In the rows, zero is written as 128.
Named moves, each a turn or a mirror, and the order they were made in; the first pair answered:
C:
[158 160 103 184 113 162 161 142 123 110 105 133  94 126 142 106 105  97
 137 171 105 162  80 162 187 127 190]  ->  [160 160 102 187 109 160 159 139 120 108 109 130  95 126 141 108 110  97
 141 171 107 159  83 166 186 127 190]
[137 134 100 135 135  96 102 129 136 132 126 117 131 151 149 132 163 137
 156 122 128  94 129 152 153 104 153]  ->  [107 138 114 131 149 112 118 156 158 131 106 143 138 126 171 115 118 135
 137 146 147 103 136 123 140 138 159]
[121 125 135 124 116 140 125 134  95  65 139 111 115 118 114 129  98 130
 110 135 140 121 151 129 106 150 123]  ->  [131 126 130 121 110 135 119 124  89  67 150 102 111 132 108 134 108 133
 116 125 134 121 148 142 113 140 121]
N:
[156 136  97 134 152 122 124 145 157 153 130 132 136 124 137  90 168 128
 139 137 129 148  86 149 161 100 142]  ->  [118 112 114 102 173 137 135 165 164 164 160 121 153 121 110 101 137 132
 127 130 154 159 124 121 146 114 116]
[123 123  73 109 104 111 117 103 127 134 131 111 104 135 120 138 146 115
 150 107 105 134  91 123 146 141 133]  ->  [ 92 104  83  90 119 126 123 118 136 133 148 106 114 131 102 143 116 120
 137 103 127 140 118  97 128 163 115]
[124 143 146 162 112 172 154 162  96 100 106 131 108 122 154 110 101 140
 112 132 121 146 102 145 159 150 138]  ->  [153 130 112 155 115 144 133 133 103 135 145 116 103 146 125 120 164 127
 139 113 120 137  92 172 187  99 128]
[121 142 134 119 134 109 111 124 102 111 126  86 118 148  86 134 137 131
 124 106  96 108 161 140 126 115  89]  ->  [104 147 147 120 131 122 121 134 102  94 109  87 121 138 104 129 109 136
 107 115  92 110 170 129 112 140  99]
Q:
[167 144 130 178 102 160 135 135  90 128 136 132 115 137 147 116 138 129
 154 136 110 136  83 148 149 124 136]  ->  [163 145 127 177 105 160 142 138  96 130 138 138 119 129 154 113 136 131
 154 142 111 138  82 149 156 123 137]
[108  87 136 125 134 132 154 165  88  95  96  69 135 134 147 105 125 131
  71 109 113 132 140 176 147 115 198]  ->  [188  99 128 109 107 146 145 112  50  96 180  81 142 120  83 147 121  95
 119 147 119 131 146 135 124 134  94]
[114 134 123 110 127 149 137 170 126 115 140 135 131 120 113 125 100 141
 114 157 134 143 154 107 123 160 111]  ->  [ 93 129 130 109 132 143 136 176 124 106 123 127 129 129 121 119 100 153
 100 137 130 139 156 121 125 154 139]

(2 to 3 moves a pair)
[107  96 148 108 140 109 123 156 151 122 109 123 122 147 135 121 121 138
  94  96 145 110 152 141 128 109 157]  ->  [117 100 149 116 129 104 116 146 141 112 101 118 115 151 134 121 127 143
  97  86 138 107 144 155 127 106 163] -> C then N then C
[105 128 134 121 134 119 126 134 142 134  97 136 126 124 154 113 121 137
 117 120 119 114 127 133 118 122 162]  ->  [139 119 124 112 122 105 111 101 121 139 139 121 128 142 115 141 146 126
 140 114 119 110 133 143 120  98 127] -> N then Q
[ 93 151  90 130 120 135 133 115 134 125  99 106 137 141 155 108 120 119
 133  88  97 146 103 149 110 159 178]  ->  [ 99 150  89 112 136 145 138 121 157 158 135 133 164 111 134 124 107 100
 149 119 130 155 117  99 101 181 125] -> N then Q then C
[ 91 111 111 101 151 116 125 148 135  95 150 126 117 151 132 136 138 156
 121  96 123 120 138 160 161  84 160]  ->  [ 94 117 110 106 146 117 128 146 131  96 142 128 113 147 141 134 140 156
 122  97 118 120 129 166 161  80 168] -> N then N then N
[149  98 100 144 147 152 143 167 144 182 206 130 136 141  89 124 158 111
 145 147 162 172 119 134 181 115  85]  ->  [ 66 105 152 152 136 179 162 200 112  91 129 102 117 149 133 103  84 146
  78 114 132 159 147 152 153 145 156] -> N then Q
[133  89 108 109 135 134 150 108 104 127 151 102 114 118 102 152 140 145
 120 127 153 148 124 132 137 121 129]  ->  [108  90 121 105 144 139 159 135 119 119 125 110 119 108 122 144 117 149
 102 129 158 149 132 118 135 139 146] -> C then Q
[ 68 128 106 108 105 129 118 137  80  95 131  58 150 173 129 111 138 171
 132  63  92 110 141 156 158 141 159]  ->  [165 162  86 120  75 130 108  87  65 106 165 100 158 147 107 133 152 130
 185 120  89 107 112 133 146 159  89] -> C then N then Q
[118 151 124 143 125 105 117 107 160 130  66 171 155 103 158 125 142 116
 139 141 136 115 121 138 108 120 153]  ->  [107 126 112 118 135  92 106  93 150 150 101 141 156 132 124 142 173 119
 142 110 141 109 141 148 118  88 139] -> N then Q
[127 134 129 108 120 104 111  81 119 124 150 114 129 133 102 150 126 132
 118 112 129 112 155 113 103 141  96]  ->  [ 86 129 135 122 144 101 122 121 151 134 102 120 125 129 144 121 127 147
  95 104 133 111 140 131 119 133 154] -> Q then Q
[136 155 158 136 108 165 151 144 111  63 103 153 131 114 154 136  54 129
  97 174 121 134 128  97  96 194 118]  ->  [132 150 164 133  94 163 146 127  86  41 108 132 121 130 142 146  56 134
  96 151 107 132 133 115  91 184 118] -> Q then Q
[108 111 120  89 136 109 134 137 191 156 132 129 163 131 100 122 124 126
 122 123 143 117 163  83 107 163 117]  ->  [141 111 115 104  96 109 121  97 125 113 141  84 133 168  79 135 151 139
 136  87 107 104 156 140 117 126 120] -> C then N then C
[101  96 112 138 126 112 152 150 113 157 142 122 116 153 131 117 135 147
 119 110 130 148 129 158 147 116 144]  ->  [135 129 119 159 108 127 161 141 112 137 116 159 125 123 159 103 111 131
 127 153 121 144 109 137 134 153 142] -> Q then C then N
[ 94 114 166  55 155 135 141 103  97 101 154  87 114 121  62 170 122 114
 104  80 116  97 186 142 103 129 137]  ->  [120 147 174  89 118 138 143  92  76  59 100 104  94 117 104 148 119 111
 100  94  77  87 150 167 104 139 178] -> N then C
[143  92 110 104 168 141  98 130 129 155 173  87 130 151 107 141 152 137
 131 116 147 133 139 130 158 100 114]  ->  [174 130 101 135 158 130  95 125 149 154 117 120 125 135 154 119 170 131
 142 141 127 130  91 144 168 109 153] -> C then N then N
[151 168 127 159  95  91 121 102 133  93  60 129 112 129 165 127 151 131
 123 120  75  93  83 173 126 101 186]  ->  [ 65 113 145  93 169 115 136 163 203 157 122 146 166  93 134 136  95 133
  92 136 158 126 156  74 101 146 131] -> N then C
[130 110 125 115 147 136 137 127 155 157 149 136 162 111 119 122 131 117
 137 150 150 133 131  93 130 141 104]  ->  [120 120 146 123 135 156 140 133 137 126 132 136 157 110 121 121 100 124
 122 149 143 139 136  90 116 165 114] -> C then N
[134 127 116 117 122 116 121 118  99 116 145 111 122 142  90 117 139 108
 149 106 113 114 147 147 125 124 134]  ->  [139 132 112 123 115 114 121 116  99 111 131 112 121 141  97 114 140 109
 148 109 107 112 139 155 126 122 141] -> N then N then N
[159 156 123 112 157 118  94 148 150 153 107 157 126 143 109 159 136 159
 114 127 161 133 110 109 117 153  61]  ->  [168 152 123 115 142 120  87 130 122 135 116 141 119 161  93 172 152 162
 123 110 144 125 114 137 123 138  54] -> C then N then C
[110 132 124  74 139 156 111 130 135  99 108 145 136 136 108 160 104  98
 100 143 129 152 161  68  95 184 105]  ->  [167 169  93 121 110 134 105 103 132  97  67 159 111 142 144 147 155  95
 131 160  94 137  98 113 124 155 150] -> N then C then Q
[228 167 145 169 121 145 164 109 133 109  94 179 149  60 166 120  84 101
 166 204 109 108 103  76  81 168  73]  ->  [219  98 133 114 134 135 138  80 109 145 198 115 151 110  67 171 127 102
 179 147 131 108 160  87  91 117   5] -> C then N
[146 195 172 142 102  95 123 124 156 148 111 177 166 126 170 120 118 136
 127 190 104 149 122 135  68 167 175]  ->  [167 196 153 146 104  86 118 122 160 165 118 176 164 127 168 123 142 136
 135 193 104 147 110 145  81 155 176] -> C then Q then C
[108 134 124 158 134 107 123 160 140 156  74 166 128 111 178 103 122 135
 131 116 104 119 114 160 157 132 170]  ->  [ 65  95 147 106 143 127 120 163 117 147 144 131 140 120 118 134  84 138
 111  90 133 128 188 124 129 148 109] -> N then Q then N
[134 114 126 179  72 187 138 171 132 103  93 129  87 141 140 123  79 108
 143 149  98 125 106 112 173 164 156]  ->  [163 118 121 179  55 188 132 142 110 106 122 122  87 147 110 142  90  94
 162 149  92 122 107 115 169 156 124] -> Q then Q then C
[129 120 128 132 147  92 133 128 139 181 131 116 124 126 135 147 160 119
 131 138 133 135 148 130 138 112 131]  ->  [104 118 141 132 154 105 142 140 143 171 112 121 128 115 150 138 135 125
 114 141 138 138 157 115 131 130 144] -> Q then C
[172 112 114 114  90 155 133 154  88 138 203 113  98 147  82 158 146 150
 130 126 137 154 115 132 148 136  74]  ->  [108 123 144 127  96 173 149 193  88  88 129 109  92 142 126 130  95 177
  80 115 125 152 130 136 129 165 140] -> N then Q then Q
[176 151 137 119 143 125 131 109 130 122 150 178 147 101 124 132  97 112
 166 181 137 129 119  48  82 151  80]  ->  [187 172 147 133 114 137 131  94  98  82 130 168 134 108 138 130  88 112
 163 178 117 121 108  71  82 154  95] -> C then N then N
[107 122 144 123 115 157 146 159 104  99 117 130 121 119 130 122  84 136
 112 131 134 134 148 123 117 157 129]  ->  [151 147 131 142  87 138 135 126  83  87 101 128 111 130 136 127 109 130
 130 127 105 124 123 151 127 136 138] -> N then C then Q
[112  98 141 129  96  99 122 159  83 141 142  69  80 146  84 140 123 108
 100 108 101 128 161 188 172  99 149]  ->  [120 126 152 151  88 104 132 168  79 115  98  91  72 131 120 118  96 110
  91 129  85 128 143 183 164 125 177] -> N then C then N
[136 134 141 145 128 143 117  64 103 109 155 106 134 113 114 153 131 149
 151 110 121 148 129 169 120 112  91]  ->  [136 158 129 162 133 126 122  78 130 114 103 126 131  98 160 130 141 148
 147 127 112 142  94 180 132 110 139] -> C then Q then N
[126 152 114 179 119 128 135 147 135 121  77 147  97 132 187 102 145 136
 112 121 104 130  87 178 160 115 188]  ->  [189 155  96 168 100 108 116  93 116 135 121 149 105 132 146 128 176 109
 149 131  97 118  84 169 152 102 138] -> Q then C then N
[130 146 130 124 158 153 133 158 150 159 105 165 155  96 163 128 114 104
 136 197 156 190  99  79 141 157 120]  ->  [ 90  97 121  97 185 145 122 168 148 189 153 122 154 135 114 147 157 118
 129 146 175 189 133 100 167 111 111] -> C then Q then N
[108 164  85 118 171  91  97 140 148 156 107  90 149 149 163 129 165 127
 124  98 148 126 158 109 133 106 148]  ->  [ 95 172  93 118 176 101 108 150 151 142  93  98 153 136 177 122 133 125
 116 110 152 130 163  94 123 124 155] -> C then N
[122 141 112 174 111 114 126 171 101 120  84 103 116 139 181 116 116 124
 105 130 135 145 106 175 136 177 176]  ->  [115 135 131 137 116 137 127 166  90 113 131 108 132 123 140 135  67 107
 103 146 161 155 151 119  95 215 114] -> Q then N then C
[124 121 162 148 130 147 142 187 118 114  60 132 130 132 140 111  93 178
 105 114 108 122 130 122 142 136 129]  ->  [140 126 148 152 135 131 139 184 141 139  48 147 137 123 152 110 115 170
 115 127 111 119 111 120 159 125 140] -> N then C
[122 124 133 174 159 167 147 152 171 161 137 145  98 110 159 107 122 140
 132 177 149 175  92 153 146 150 103]  ->  [143 127 119 177 154 155 137 135 168 176 151 136  92 123 145 118 154 135
 148 169 142 174  80 173 159 122 101] -> N then C
[105 125 111 104 144  97 113 114 135 131 122 101 141 141 114 145 164 120
 131  91 119 104 132 138 122 104 143]  ->  [ 81 136 132  98 149 127 128 142 144 113 105 124 149 115 133 135 102 119
 107 115 128 115 141 100  99 148 137] -> Q then N then Q
[121 143 134 136 131 107 135 141 133 108 108 113 133 134 143 120 146 129
 115 127 105 145 137 159 125 131 144]  ->  [131 142 140 121 127 122 140 136 124 107 140 115 135 124 121 138 120 119
 121 141 117 151 155 129 102 150 105] -> Q then N then C
[161 116 107 138  90 132 155 130 115 129 105 133 123 101 136 108  81 131
 121 186 121  90 100 113  79 150  88]  ->  [104  61  99  98 133 110 140 147 139 175 142  94 130 129  97 124 115 145
 108 135 147  92 136 122 101 107  84] -> Q then N then N
[ 60 123 151 100 180 145 137 148 153 123 118 127 148 121 100  85 107 177
  93 126 143 114 167 105 151 176  99]  ->  [153 136 104 123 156  99 107  93 139 155 135 123 132 140  84 100 203 156
 151 118 109  93 112 157 192 115  97] -> N then N then Q
[157 163 160 114 135 141 132 130 104  90 118 130 123 121 115 130 107 128
 120 143 100 128 140 102  76 161 144]  ->  [166 150 149 125 130 127 118 111  95  92 118 100 107 148 110 133 152 132
 128 114  84 121 133 145  96 121 160] -> Q then Q then C
[128 127 106 140 123 123 130 124 129 113 106 117 111 150 153 110 145 146
 114  98 105 134 109 180 168 106 154]  ->  [135 142 132 128 130 154 145 133 144 111 127 160 134 102 152 110  82 126
 116 157 130 147 128 106 135 169 104] -> Q then C
[163 144 145 111 126 117 117 115 165 116 128 161 185  91 182 121 130 116
 115 136  98 179 142 131  82 148 123]  ->  [152 134 151 102 133 122 121 120 167 119 139 156 191  91 173 121 123 118
 115 135 102 179 158 121  82 149 113] -> N then N then N
[ 77 139 151 116 131 130 140 148 124 116  94 114 117 128 160 118 136 135
  91 111 130 120 132 145 133 127 162]  ->  [121 151 152 107 123 153 144 130 119 124 141 145 133  92 126 138 112 111
 116 161 144 128 140  95 105 163  91] -> C then Q then C
[179 115 102 121 130  98 117 115 157 173 110 121 112 135 119 116 190 130
 143  84 129 137 115 173 182  83 172]  ->  [191 147 109 127 134 110 137 128 190 176  76 175 130  87 157 100 149 120
 141 145 141 141 100 120 162 131 172] -> Q then C then N
[130 117 104 155 124 122 158 114 103 129 168 102 116 144 116 131 145 104
 170  98 160 121 142 147 144 153 129]  ->  [ 99 121 108 157 143 126 170 144 132 135 131 117 121 134 149 112 141 113
 151  98 171 126 135 145 152 161 161] -> Q then Q then C
[111  88 103 118 126 172 179 125 100 142 159 139 159  91 137 142  39  93
 133 137 108 137 141  68  74 145  79]  ->  [119  99 110 127  98 177 175 109  60 105 155 121 142 103 137 142  40  93
 133 122  89 131 138  93  73 139  85] -> C then N
[116 142 115 165 163 132 130 109 182 141 118 156 125  58 176 120 129 106
 154 159 123 116 114  97 128 143 126]  ->  [ 55  97 124 135 182 135 127 135 186 149 143 116 133  86 148 132 134 130
 129 110 141 124 152 109 141 121 125] -> C then N then Q
[ 89  78 109 101 131 161 112 174 146 156 148  20 125 168 110 120 145 147
 128  71 181 153 147 124 123  51 130]  ->  [ 93 100 133 120  93 182 118 172 100  91 114  12 100 172 132 113 111 154
 108  68 148 145 144 143 105  71 149] -> N then C then N
[159 177 160 163  70 179 133 119  59  47 126 148  88 109 125 134  71 129
 130 171  88 139 123 122 113 183 107]  ->  [211 162  98 175  98 118 109  98 111 148 150 151  89 131 118 137 198 114
 181 162  96 133  69 169 183  98 115] -> Q then N
[150 149 121 135 127 106 131 108 158 152 115 170 150  94 156 105 125 106
 143 166 124 118 126 116  98 159 130]  ->  [141 131 110 138 113  86 111  84 124 133 111 122 130 140 139 111 170 121
 143 109  97 101 125 175 113 108 160] -> C then Q then Q
[133 136 104 145  90 148 143 134  96  91 103 123 110 108 120  95  97 114
 138 193 151 128 140 117 114 185  77]  ->  [148 147  88 155  97 136 143 125 115 106  86 137 111  99 136  91 120 108
 147 208 149 129 115 125 123 175  89] -> N then C
[ 94 123 167 179 173 162 156 202 168 129 134 175 108 112 140 104 122 156
  88 128 138 166 138 137 191 154 136]  ->  [136 137 144 201 153 133 140 172 160 140 126 173  96 130 149 107 170 147
 114 118 113 154 104 177 216 114 154] -> N then C
[141 133 133 141 122 125 127 146 149 122  97 163 113 109 159 129 100 112
 116 136 121 127 110 112 120 153 120]  ->  [110  94 135 105 130 119 115 131 128 127 136 112 114 144 110 154 119 122
 108  87 127 123 153 126 113 120 107] -> Q then N then N
[182 132  75 138  86 111 106  45 110 130 119 118 112 124 119 140 157  98
 175 154  86  99 126 138 128  88 134]  ->  [160 143  77 139 117 113 119  82 170 162  95 166 135  83 157 118 130  98
 161 195 118 109 121  86 120 131 141] -> C then N then C
[ 76 105  98 122 146 104 141 145 175 131 163 121 142 142 108 111 174 136
 116 125 151  91 138 120 117 132  55]  ->  [ 99 141 120 133 111 135 148 131 136  75 150 137 135 124 110 115 121 126
 119 151 133  90 138 109  84 175  39] -> N then Q then Q
[ 93  96 140 109 162 157 132 190 113 119 158 125 114 141 135 130 145 119
 104 110 140 140 146 136 129 129 134]  ->  [133 113 121 131 147 139 127 166 107 125 145 128 100 151 155 123 186 114
 127 109 118 131 106 168 145 106 157] -> N then N
[176 122 115 125 112 104 108  94 122 149 138 118 124 139 116 136 178 118
 156 133 124 122  98 144 136 117 104]  ->  [ 90  98 141 101 154 126 131 160 165 157 123 120 145 119 134 118 119 139
 107 133 159 140 138 106 124 153 118] -> N then Q
[ 90 137 103 141 145 137 121 170 123 142 137 144 125 117 105 158 122 144
 177 133 140 139 137 191 197 114 119]  ->  [ 96 150 113 156 130 141 126 166 113 121 119 148 117 118 120 151 114 147
 174 136 128 136 129 197 196 121 131] -> N then N then C
[ 66 103 146  93 158 133 143 187 158 179 137 153 124 113  99 142 114 111
 131 138 161 168 129  76 118 204 169]  ->  [ 57 103 161  90 137 155 138 183 109 133 147 121 105 130  79 152  92 122
 117 114 145 164 147  89 100 206 164] -> C then N
[183 125  95 136 143 107 118 101 135 170 165 142 132 123 118 132 175 106
 156 135 133 136 103 140 150 108 105]  ->  [114 144 148 143 124 139 133 130  96  74  90 122 112 124 167 105  92 137
 100 115 107 127 127 150 112 155 168] -> N then N then Q
[139 118 103 103 146 100  99  93 169 182 128 126 140 138 140 128 191 122
 133  99 127 141  77 143 128  65 158]  ->  [162 120 100  99 140 109 101  86 161 189 146 133 143 134 126 138 188 117
 143 107 130 143  77 136 119  71 133] -> Q then Q
[177 136 121 172  49 114 103  87 114 106  91 140 117 159 152 156 125 119
 141 131 103 123  76 147 121  89 132]  ->  [161  87 109 130  90 108 104 104 147 176 172 139 150 156 101 176 135 109
 153 133 160 139 112 102 125  84  68] -> Q then N
[174 107 109 159 138  91 119 101 156 166 125 128 119  98 123 139 183 157
 205 141 120 163 140 131 102 108 137]  ->  [142  85 120 129 146 105 121 113 148 164 159 107 123 102  91 157 162 164
 194 120 136 171 182 107  85 116 111] -> N then C
[162 135 115 137 124 143 129 123 136 138 139 142 120 139 148 120 134 116
 140 126 144 139  85 141 127 110 143]  ->  [161 131 113 133 117 142 126 113 118 128 145 127 116 147 139 127 137 120
 136 112 140 136  91 154 125 102 137] -> Q then Q
[115 109 142  71 137 105  69  75 113 145 158 159 128  79  67 202 151  83
 126 137 133 123 140  72  56 174  58]  ->  [138 113 127  77 132  90  59  59 121 155 162 158 124  88  70 206 182  78
 146 131 121 118 125  92  66 153  59] -> N then N then N
[135 124 106 103 125  66 125  84 142 132 129 115 132 128 102 155 170 119
 159  85 115 119 142 122  88 100 150]  ->  [ 82 127 131 100 144  87 141 129 168 120  98 122 140 111 128 134 125 132
 119  93 130 131 157  97  81 132 174] -> Q then N then Q
[103 124 129 131 142 136 132 163 152 132 109 129 133 120 158 109 134 155
 116 128 138 137 119 138 150 120 168]  ->  [116 110 145 104 122 159 128 142 108 108 164 110 136 121 107 138 105 144
 124 120 140 139 154 114 129 135 106] -> C then Q then N
[157 117  82 147  85 122 119 159 130 139 152 108 128 169  84 118 169 137
 164 133 125 141 102 167 151 116  83]  ->  [151 148  88 167  91 126 132 180 165 138 105 147 135 131 137  95 140 129
 155 176 128 144  80 141 143 150 109] -> C then N
[173 154 116 161 100 120 140 104 113 115 100 162 116 152 159 114 141 129
 136 149 103 127 114 148 122 149 150]  ->  [154 147 114 149 127 120 149 130 150 141  98 182 135 130 160 107 131 126
 128 171 128 141 118 115 119 166 143] -> N then C then N
